In the data rows, the value 128 means zero.
Some points, one per row:
[123 117 146 128 111  97 123 148 142 144 162 131 156 151 159  91 106 139
 125 125 113  93 101 166]
[114 106 120 112  99 100 122 140 107 151 105 127 169 161 120 140 131 128
 102 124 138 136  78 119]
[157 127 145 130 148 172 114  89 111  91   5 160  65 103 100 147 192 117
 134 117 144 174 186  80]
[127 162 140 146 148 166 145  87 142 112 130 120  98 111 139 117 145 131
 143 108 112 138 174 120]
[122  88 144 112  92  66  75 169  97 151  93 124 155 167 126 115 125 128
 125 133 158 107  52 156]
[123 153 108 140 163 175 176  89 141 112 134 127  89  98 101 144 128 122
 136 117 117 152 196 107]
[150  51 118  98  48  26  57 208  78 184   8 123 184 168  92 120 108 128
  85 131 188 112   0 170]
[120 123 119 138 103  86 112 167 125 158 166 107 169 171 154 114 108 164
 135 125 131  94  67 175]
[146 129 151 119 136 133 130 129 131 122 131 124  84 114 137 123 114 116
 125 132 126 138 143 135]
[131 109 119 122  92  81 105 160 117 132 157 118 147 145 122 127 108 130
 116 152 162 128  65 148]
[132 135 114 145 147 157 148 109 127 131 119 111 106  98 114 133 122 133
 129 120 130 146 166 107]
[122 151 133 131 145 140 133 124 142 116 152 145 128 117 153 116 147 126
 158 141 118 110 165 137]
[120 205 138 157 204 217 178  66 167  88 204 136  69  80 157 140 160 145
 184 117  82 144 255  95]
[111 148 130 139 134 117 160 155 180 144 255  90 158 105 168  96  64 138
 139 132  95  92 132 188]
[134 135  96 127 136 139 134 121 129 108 126 124 149 100 118 135 130 131
 123 141 146 156 147 105]
[113 124 153 140 107  96 114 147 114 142 141 118 156 164 167  98 114 138
 129 118 107  88  88 168]
[114 103 113 127  95  91 124 171 138 161 182  98 194 146 135 121  92 138
 103 128 132  98  69 168]
[110 160 143 139 174 196 157  86 144  84 150 134  88 108 126 142 158 126
 172 118 117 153 191  95]
[137 124 145 124 123 162 124 104 109 111  59 148  86 121 111 143 164 116
 128 112 129 154 145  92]
[161 107 147 107 131 191  99  72  67  76   0 166  42 108  74 181 206  93
 116 108 144 199 168  43]
[115 129 130 152 138 124 151 135 129 146 165  92 124 131 134 118  98 135
 131 118 130 114 119 136]
[127 146 100 154 138 147 141 107 131 107 163 121 134 102 128 124 119 134
 137 144 140 148 160 126]
[114 152 122 151 141 157 161 109 134 133 184 113 128 120 138 133 118 128
 123 121 110 136 157 112]
[141  98 126 125 113 115 101 140  96 137  52 135 111 140 100 139 139 115
 108 137 156 147 102 111]
[140 122 134 121 132 157 140 105 111 123  78 122  99 127 110 146 128 121
 119 111 135 167 130 102]
[142 125 126 136 134 133 122 117 132 128 104 134 124 103 123 125 125 122
 121 117 125 136 147 118]
[127 192 113 152 188 220 190  59 161  82 211 125  84  65 144 140 143 136
 170 124 102 158 255  85]
[153 130 147 143 157 152 136  92 117 121  47 134 101 101 121 127 147 126
 134  87 112 154 151  97]
Here are 10 more points, each followed by its number:
[126 127 114 148 131 143 148 134 142 126 193  95 139 105 132 107  85 143
 138 139 132 113 127 148] 0
[113 116 123 135 111  58 118 184 155 173 255 109 202 146 164  70  60 156
 129 138 121  60  65 208] 1
[133 127 134 135 116  50  92 172 139 150 188 110 174 128 145  89  84 153
 125 154 138 108  85 177] 2
[112 125 148 118 106 107 100 141 124 124 151 136 131 161 138 104 140 126
 140 153 136  99 114 139] 3
[124 139 136 136 154 113 139 149 164 139 227 111 162 106 164  95  87 142
 137 137 107  96 127 162] 4
[150 136 130 125 171 196 140  68 109  73  12 151  53  96  98 166 185 104
 140 111 146 192 217  58] 5
[139 108 141 128 106  86 114 148 118 144 122 142 150 150 145 101 114 134
 114 131 118  98  99 163] 6
[133 135 114 128 135 114 125 141 136 126 203 108 162 101 146 116 106 135
 142 143 145 116 114 143] 7
[116 147 136 125 133 126 132 116 150 137 165 149 127 136 139 110 149 130
 144 136 105 107 142 131] 8
[134  94 117 123  85  63 120 183 115 173 124 118 149 154 109 115  91 134
  90 124 133 102  65 171] 9
Which of these numbered points is nearest to each point below, ignoring the 2 directions in which the first points spread most? Its number follows each.
[147 141 126 129 138 122 110 112 116  98  77 153 106 103 102 124 148 126
 129 132 147 159 153 106] > 2
[135 101 109 117  87  53  83 177 114 144 127 118 202 142 119 115 101 132
 112 160 165 112  40 164] > 7
[129 110 148 103 109  95  90 118  97 130  23 179 109 146 110 143 181 109
 121 120 149 131 111 100] > 8
[130 138 125 127 156 183 142  85 131  86  83 142  89 104 101 160 167 112
 152 127 126 166 196  70] > 5
[112 103 120 107 114  91 117 160 136 148 172 137 162 157 130 113 126 118
 137 157 126  85  91 155] > 8
[130 137 125 126 107 138 158 124 134 140 146 125  84 141 104 153 106 136
 107 124 107 139 151 110] > 9
[132 126 156 133 140 119 132 128 133 134 163 129 131 144 171  93 111 139
 130 116 104 117 127 152] > 6
[139 137 120 120 128 140 101 116 104  93  72 142 117 105 112 155 170 123
 136 145 156 167 124  89] > 7
[135 102 114 121 105  93 122 162 123 149 137 101 156 134 117 113  91 129
 111 138 153 115  76 168] > 0
[127 132 137 138 120 118 127 139 126 145 144 143 155 144 151 108 109 134
 120 112  98  93 110 148] > 6
[131  90 130  81 114 126  99 130  88 124   1 170 105 160  91 166 193  88
 109 139 167 144 117  74] > 8
[138 110 155 118  98  92  94 143 115 136  89 129 120 165 148 106 125 133
 120 113 130 114  83 154] > 6
[113 132 138 123 118 108 119 146 127 139 155 131 144 152 155 124 131 128
 117 117 116  98 106 137] > 8
[ 85 114 107 125 106 101 132 169 153 163 232 117 192 158 149 121 107 128
 137 150 126  74  88 164] > 8
[110 179 109 158 185 227 197  65 159  97 185 119  96 106 146 145 148 131
 166 117  93 138 235  85] > 5
[115 151 138 138 150 119 154 128 166 133 227 124 158 127 177  86 100 149
 147 111  91  94 142 163] > 6
[131 150 138 134 146 154 135  95 120 117  98 152 114 124 133 138 151 126
 125  95 102 137 165  95] > 6
[137 120 135 124 119  86  99 143 126 122 126 123 128 131 122 116 126 134
 126 152 162 130  96 137] > 2
[117 136 123 121 164 180 142  86 132 102  87 141  97 109 105 148 161 108
 147 119 124 148 207  80] > 5
[139 111 136 113 110  79  85 152 108 135  85 120 125 146 114 122 120 131
 113 143 156 132  81 124] > 2
[144 148 128 133 156 196 157  73 114  93  33 133  91  96 107 162 160 113
 133 101 116 186 189  73] > 5
[113 134 127 125 114 126 165 136 144 146 176 120 107 153 125 143 100 137
 116 128 103 137 144 122] > 9
[153 106 120 112 110  97  93 147 103 125  62 136 141 119 106 145 140 110
 117 138 161 152  88 106] > 7
[137 119 114 133 110  92  94 158 128 124 173 121 179 118 143 105 111 134
 133 152 148 117  83 165] > 7
[145  97 117 112  66  51  76 177 103 151 102 124 178 135 121 127 109 128
 105 147 172 127  43 153] > 7
[137 101 126 110 120 162 129 101  96 103   0 159  90 127  82 166 186  99
 129 124 144 165 149  87] > 5
[157 154 151 124 163 151 142 111 148 102 141 132  88  83 144 124 132 125
 144 126 108 142 179 119] > 4
[152 111 134 115 146 109 140 137 151 126 109 126 129  94 124 120 106 127
 124 120 124 129 131 134] > 4
[114 130 125 136 109  62 107 168 142 165 181 119 192 148 139  85  99 161
 124 129 125  74  75 188] > 1
[123 133 121 134 135 163 127 113 126 113  91 132 108 118 115 143 143 119
 124 121 131 143 150 104] > 5
[131 112 137 109 138 183 122  94  94  97   7 157  75 135  97 182 178  97
 103 131 139 191 145  60] > 5
[139 145 112 121 137 147 120 103 115 102  99 134 116 109 109 150 145 115
 136 139 149 153 139  94] > 7
[111 142 140 141 142 135 131 126 136 118 185 125 127 126 149 111 123 132
 143 124 123 119 142 135] > 1
[ 97 108 111 118  89  57 115 197 147 172 217 106 202 164 149 101  72 160
 121 133 122  62  35 205] > 1
[165  66 135  92 105  99  74 125  69 118   0 172 106 120  61 180 187  83
  93 119 175 178  92  79] > 7
[114 137 121 139 144 120 134 144 144 146 195 129 150 143 146 113 112 139
 134 128 120 101 126 142] > 1
[123 150 122 139 146 212 163  58 118  84  67 147  52 119 111 169 177 119
 136 128 135 187 201  60] > 5
[123 152 121 146 170 192 179  90 151 106 160 120  79  94 123 136 135 123
 134 115 106 149 211  96] > 9
[135 122 131 135 128 127 127 125 124 132 136 101 132 127 118 131 115 125
 127 144 144 133 110 123] > 0
[152  73 145 113 104  59 113 190 127 153 115 116 179 117 125 105  66 125
 108 133 135 101  56 201] > 4
[125  84 170  95  74  61  90 191 125 167 166 118 151 199 151  94 104 132
 104 139 140  97  33 182] > 3
[125 104 135 111 108  92 112 162 131 156 147 132 161 143 129 131 123 118
 127 140 124  96  91 148] > 8
[124  98 125 124 103  89 107 154 113 150 141 105 148 143 122 108 101 125
 118 143 152 111  72 161] > 0
[119 144 127 127 135 165 149 102 137 111 158 135 114 141 152 142 151 118
 124 133 109 145 166  94] > 8
[ 85 147 147 137 120  95 116 142 141 141 226 118 162 159 171  83 125 142
 143 134 117  79 103 156] > 3
[131 146 121 117 152 168 119 102 121  95 110 140  88 106 115 148 169 114
 147 131 143 160 148 103] > 7
[113 119 121 119 110 104 121 146 129 148 153 125 132 165 131 136 124 142
 117 136 137 111  87 139] > 8
